In the data rows, the value 128 means zero.
Here are some points, one per row:
[175 122 140 116 157 111 164 137 144 183 191 157 136  98  91 108 108 100 155 136 114 111 132 156 117 122  76 171  98  86 105  79 108 124 122 127 120 184 108 156  96 157 111  77 186 119 160  72]
[171 156 126 186 160 118  94 162 156 110 142 108 117 139 106 154 119 100 103 146 172 145 133 138 191 106 177 124 115 101  98 115  74  90 144 144 162  59 137 154 169  93 139 154 111 142 135 155]
[143  99 148 158 119 121 161 122 143 173 118 174 150 123 152  81 158 123 139 152 128 159 124 133  95 115  88 160  65  89 113 135 162  96  82 183 163 161 114 175  81 137  96 108 183 123 151 141]
[185 192 190 199 143 142 109 136 108 110 150 123  94  68 123 126 105 130 136  96 126  93 102 145 107 132 150 113  69 123 152 143  71 110 130 135 123  51 148 130 143 110 138 149  90 116  91 127]
[107  74  94  79 108 142 150 178 111 127 114 166 117  76  94 133 109 170  46 110 106 143 164 169  59 128 112  91 156 160 170 115  93 127  90 132 148 117 151 194 197 146 154  82 145 171 202 157]
[147 167 164 163 175 108 125 131 143 164 152 109 130 141 153 200 117 145 126 157 134 129  96 131 152 139 154  80  79 115 108 157  91  78 127 158  84 102 144  91 185 107 151 108 138  85 164 125]
[126 136 106 140 135  67 149 143 142 168 117 160 170 141 105  52 118 101 160  96 128 132 157  99  97 104  72 141 149 115  91 123 113  67 100 148 141 189 172 168  96 113  91  51 124  86 115  92]
[ 65 106  62 146 182 193  97 124 210 178 153 119 125 118 110 119 162 150 170 136 184 139 142 142 156 169 171 112 179 120 147 179 102 160 144 134 146 126 162  80 104 148 109 141 128 141 121  79]
[ 92  73 148  92  92 171  99 205 102 117 123 130 127 136 121 175  80 164  70 102 108 149 145 143  39 145  85 139 187 113 143 130  89  75 116 116 105 128 187 176 154 147 153 124 204 156 132 178]
[156  65  87 113  95 114  99  94 110  71  69  89 128 165 148 166 120  82 169 127 162 147 155 148  88 110 133 171 115 165 127 127 159 223 159 114  85 112  91 121 152 120 133 143 153  80  78  88]
[147 118 112 126  82 121 165  73  91  85 106  88 113 140 193 193 147 101 169 110 128 133 153  84 141 130 114 150 138 203  95 111 184 207 115 131 127 154 149 100 166 124 113 158 150 163  70 144]
[153 142 157 144 214  72 110 120 120  86 144 143  82 133 137 127  98 140 127 143 130 131 123 113 138 120 222 122 117 105 153 162  59  93  98 118 113  98 120 111 118 132 119 147 118 157 120 136]
[117 185 114 223 147 118 166 106 127 123 110 119 135 178 113 132 102 193  90 143 160 161 106  85 202 153 186 107 137 135  76 165  97  92 159 120 129  81 106 152 133 130 137 156 137 148 170  88]
[128 159 113 188 120  94 124 147  86  94 191 121  69 129  89 123 199 106 100 166 138 142  84 136 143 115 152  84 119 107 131 176  83  85 121 119  89  80 106 122 132  99 116 142 122  97 124 136]
[ 88  59  98  62 153 129 135 161  56 116  93 213 138 104  80 204 121 170  79  94 109 157 129 167 109 128 109  92 150 129 178 104 137  70 120 151 116 100 138 196 127 171 184 121 122 188  82 134]
[ 73 133 105  56 109  90 158  65 187  64  62 115 119 119 168 142 138  88 117  96 125 118 119 121 137  72 123 152 114 170  90  96 142 170 119  60 115 133 117  88 165 116 161 188 123  84  93 136]
[ 92  97 119 149 108  91  87  79 141  75 106  85 122 131 168 156 165 170 158 153 103 106 137 131 121  92  77 167 122 187 143 137 171 209 113  91  91 172  94  92 158 113 165 153  84 149 123 106]
[123 136 125 155 190 155 134 140 141 143 108 149 109 100 166 104 148 117 123 109 148 131 132 110 170 211 108 113 207  91 128 153 134 137 201 148 152 124  50  65 116 157 162 129 174 111 119 120]
[133  97 105  80  86 161 109  46  93 135  81 102 124 160 130 151 140 113 156 130 140 164 133 140 140 118 141 188 114 166  89 116 164 128  93  86 117 175 122  53 213 107 195 177 102 124 123  93]
[126 154 128  94  62 100 112 116 168  71  89 125  97 128 171 174 156 131 149 120 120 143 169 141 142 126 136 133 105 185 146  79 159 195  79  47 131 169  72  98 142  95 156 151 143 100  94  93]
[117 119 137 130 117  79 138 117 117 187 182 130 189 103 135  76 154 107 114 118 150 150 126 113  89 119 101 183  93  78  96  70 130 106 140 106 102 137 137 142  37 141  91 106 142 179 179 152]
[103  57 132  61 124 142 111 180  82 127 113 110 154 105  81 140 116 195 137 109  89  85 142 126  64 134  76  79 154 117 108 129 121 111  85 148 133  78 122 234 137 108 192 170 170 182 168 149]
[149 189 142 129 151 117 135 150 140 118 181  76  73 136  93 155  73 137  84 126 176 136 127  97 111  99 139 117  78 107 127 222 132 105 150 142 146 101  95 121 124 191 105 156  89 124 117 149]
[120 129 111 132  70 125 114  61 168 123  87  71  88 110 138 172 121 116  84 109 167  95 142  93 115 134 137 170 154 160 111  75 187 189  82 121  84 188 112 120 160  80 151 140  79 120 104 124]
[158 129 162 149 107  96 169 145 143 153 140 157 145 120  78  61 119 168 164 155 139 115 138 147 154  69 103 174 118 102 136  84 158  91 189 177 126 204 116 165  88 127 121  87 164 152 115 140]
[ 58 119 138 150  72 111  73  25 143 104  84 110  84 152 170 141 124 114 122 120 108 131 132 121 115  94 112 159 122 232 147 103 151 153 118 135 113 128 111  87 153 110 129 134 133 130 102 107]
[157 132  70  97  50 122  88  88 171  51  72 121 100 134 151 162 166 125 163 112 121  92 114 103  91 118 146 153 161 177 123 114 208 141 100 136  98 131 109  91 148 142 112 153 125 113 133  88]
[154  95  73 164 111 115 163 135 138 132 126 164 203 127 117  94  79 116 178  97 117 115 150 159 101 154  69 166  73 120 116 100 109  62 149 133 135 163 102 150  36 125  71 106  98 119 166 141]
[146 129 108 119  97  99 154 148 137 182 164 131 135 152 132  52 119  88 146  81 127 115 154 170 148  89 119 131  85 127 156 114 137 103 124 166 125 202 176 155  33 151 148 126 170 132 151 156]
[ 83 160  96 153 160 191 144 148 121 144  89 139 100  97 144 107 190 124 135 112 125  77 143 129 186 187 156 137 138  68 173 150 112 160 166 171 129 119 140  86 130 111  80 130 133  98 143 146]
[182 132 101 178 141 107 112 139 143 137 148  94 132 120 149 109  59 108  68 133  95 151  76 162 193 135 176 128 117 130 118 229  99 122 109 118 112  88 106 133 138 149 134 126  95 130 126 174]
[162  91 110 108  93  94 102  90 130  78  91  77 104 191 159 115 189  99 102 152 137  87 155 120  92 168 144 161  92 186 130  71 167 172 132  88 125 143 112 105 181 172 144 142 109 128  81  92]
[ 66 206 117 109 191 169  95 165 155 161  98 182 123 132 117 127 161  73 163 168 143 117 118 106 164 167 149 110 119 136 112 164 149 155 163 152 126 133 152 116  86 122 135 103 100 144 135 136]
[ 91 117 112  37  74 154 145 193  96 106 130 130 172  96  93 155  81 204  82 205 126 140 125 161  94 157  70 108 167 167 171 108 129  81  84 116 106  63 153 174 116 151 131  98 173 142 110 159]
[137  82 106 124 102 137 133 100 149  77 116 118  80 129 167 176 106 106 136 117  71 150 124 111 139  93 130 156 120 139 115  54 239 169 135  74 118 124 137  66 190 110 115 161 107 145 105  71]
[103 134 172 113 167 153 173 157 179 157 150 139 126 141  93  94 149  92 183 100 127 120 103  83 175 220 166 115 135 155 186 170 135 154 135 156 124 111 101 124 159 116 111 119 116 121 141 124]
[ 55 101 117  51  80  78 154 180  66 110 101 136 159 106 119 174  87 173 100 122 130 137 101 215  96 174  87  90 147 106 144 130 117 113 148 130 161 112 188 172 163 120 144 101 139 169 166 159]
[135 178 176 131 203 183 129  88 168 137 108 134 151 141 136 117 158  93 123 136 127 167 147 165 139 168 125 126 187  84 191 175 136 159 181 136 101 138 149 128  87 126 130 176 102 116 156 134]
[120  91  85 145  77 136 117  65 137 137  51 115 111 128 156 160 120  99 174 159 146  81 121 126  86 101 161 148 126 145  98 107 177 166 129  27 108 138 112  92 190 145 131 132 142 151  77 151]
[152  81 139 104 106  97 178 142 147 180 156 160 164 101 138 104 146 103 168 162  76 111 115 103 107  85 144 180 136 105 137 124  89  73 144 184 148 189 116 165  55 102 120 122 122 136 105 115]
[175 162 135 186 166 119 143 145 127 101 180 127 164 153 134 137 125 171 117 128 208 116  64 104 151  84 144  91 123  82 178 170 130 122  80 114 148  80 139 104 145  96 147 130 121 116 104 138]
[161 118 138 123 119  92 159 121 119 181 181 170 150 101 144  48 123 150 178 153 127 141 151 111 148 115  73 166 123  95 148  81 120  93 139 111 134 160 169 164 108 189 144 121 111  86 162 131]
[139 128  90 105  77 158  73  69 128  85 128 137  75 201 166 152 153 110 129  89 117 118  81  99 112 130 107 190 113 150 112  90 157 198 113  86  78 137 107 148 169 104 131 158 136 115 124  95]
[157 169 159 160 115 101 113 135  96  98 170 127 130 126 109 174  98  90 100 153 145 121 141  87 171 125 178 101 131  88 124 186  92  98  91 147 153 100 115 106 114 118 158 135 105 125 162  97]
[ 85 131  87  90 138 112 108 181  58  83 110 144 164 117 112 132  64 190  65 142  75 135 120 133  63 200 107 114 150 128 130  91 127 121 111 181 148 130 201 185 148 139 188 135 167 144 110 155]
[106 150 110  93 159 194 125 101 144 171 122  91 153 124 131  80 142 113 136 120 108 140 121  74 171 127 156  90 119  65 195 141  91 161 179 148 142  97  88  91 123 134 126  81 135 153 103 106]
[225 146 175 114 129  89  82 164 109 121 148 158 122 134 128 144 126 170  96 130 138 154 104 117 133  84 155  75 107 118  96 160  74 143 128 160 136  89 117  38 125 122  86 104 107 111 163 188]
[ 76 178 162 139 159 200 135 170 153 191 131 116 115 149 150 116 171 127 139 120  73 140 131 108 129 160 194 123 149  95 154 154 155 148 160  93 177 122 114 120 112 136 132 111 114 100 119 143]
[123  96 130 118  93 159  91  69 114  92  95 123 117 181 182 185 167 110 142 138 136  90 176  89 150  82 103 142 135 202 116 105 173 197 120  95 116 124 120 164 176 140 124 111  64  92 131 139]
[127 102 152 158 129 120 200 102 155 161 169 178 155 172 123  75 102 125 161 139 126 100 157 141 106  98  66 138 110 109 101  67 116  90 108 170 177 117 152 119  77 123 107 112 151 125 144 139]
[125  89 151 154  75 101 138 139 156 168 182 199 175  79  99  67 123 142 153  91 132 177 154 122 119 136 114 141 104 100  72 114 145 128 125 163 134 169 130 161  70 152 107  82 115  95 108 115]
There is one direction along which these points spread out most. Take the direction at right angles to it along which they spread out most. Go by this last direction. For each point below, how far along it does it lie, from 0 to 99? The average is 50, and the first point in the table lies past the average. One standard deviation of the points above along it is 16.
[ 93  45 144  95 148 158 111 179  64  88  96 121 176  96  32 174  84 157  57 146 129 139 109 127  99 143 104  73 125 152 171  79 123 108 118 122 140 178 193 180 134 124 128 157 174 120 142 158] 75
[ 84 158 126 165 169 192 109 152 122 158 110  97  77 148  82 106 140 113 193 139 131 180  99 122 153 187 103 134 203  96 142 127 104 169 130 146 164 124 101  73  91 127 105 119  96 133 129 157] 34
[ 84  86 160  87  80 177 141 191  66 108  98 173 162 131 115 138  80 164  71  96  97  99  98 180  88 113  94  28 147 136 131 115  76 121  91 133 145 165 132 172 145 164 111 168 141 184 154 109] 74
[ 96 165 129 130 177 179  60  95 126 169 161 114 151  83 151  98 146  85 143 135 160 100 139 159 174 162 146 100 196 120 166 155 174 102 147 123 191 108 113 115 127 109  69 144 150 115 122 122] 34
[115 105 134 138 175 107 189  88 113 141 160 124 136  98 173  95 144 142 172 130 103 140 138 151 106  90 110 143 119  98 102  82 119  80  94 178 142 178 126 181  52 180 106  91 124  84 143 142] 59
[164 131 182 162 143 129 120 172 113  58 158  92  96 103 150 115 107 107 127 130 157 126 119 116 137 124 180  69  89 109 100 187 103  96 149  91 118  94 154 115 121  89 137  78 106 128 150 126] 32
[121 188 121 143 169 198 153 111 119 164 163 138 153 115  95 117 152 106 125 121 100 109 133 140 125 151 176 122 183 153 123 153 113 194 202 126 165 107 101  85  80 106 155 113 144 108 143 136] 33
[214 166 146 149 153  87 125 151 114 157 117 117  78 108 114 120 149 132 104 150 167 172  98  94  84 116 137  63  92 146 163 175 108  93 150 118 133  92 138 102 116  83 127 180 106 130 154 134] 33
[148 144 142 141 136 129 165 186 137 160 154 113 202  90 115  81 172  87 155 120 114 153 123 158 133  54  97 202 125 130 119  93 117 104 132 179 151 170 158 166 117 170  92 106 138 130 138  91] 57
[113  97 150  85  79 110 127 116  90 132  69  88  74 177 141 150 138 131 123 107 125  68 151 150 175  96 135 203 135 186  98 116 194 182 121  83  99  99 115  91 136 113 142 126 109 109  95  68] 53
[193 169 164 160 152 106  96  72 168 113 145 100 106 128  65 149 142 163 102 127  94  97 105 127 181 148 133  70 127  95  98 181  76 103 126 110 136 106 159 114 147 131 108 115 113 145 118 156] 30
[141 179 130 148 197 118 134 167 140 131 178 122 144 171 144 120  88 163 105 140 118 131 148 129 151 125 172  73 113 110  76 168 118 112 135 113  64 111  90 132 178  71  68 149 102 141 106 137] 31
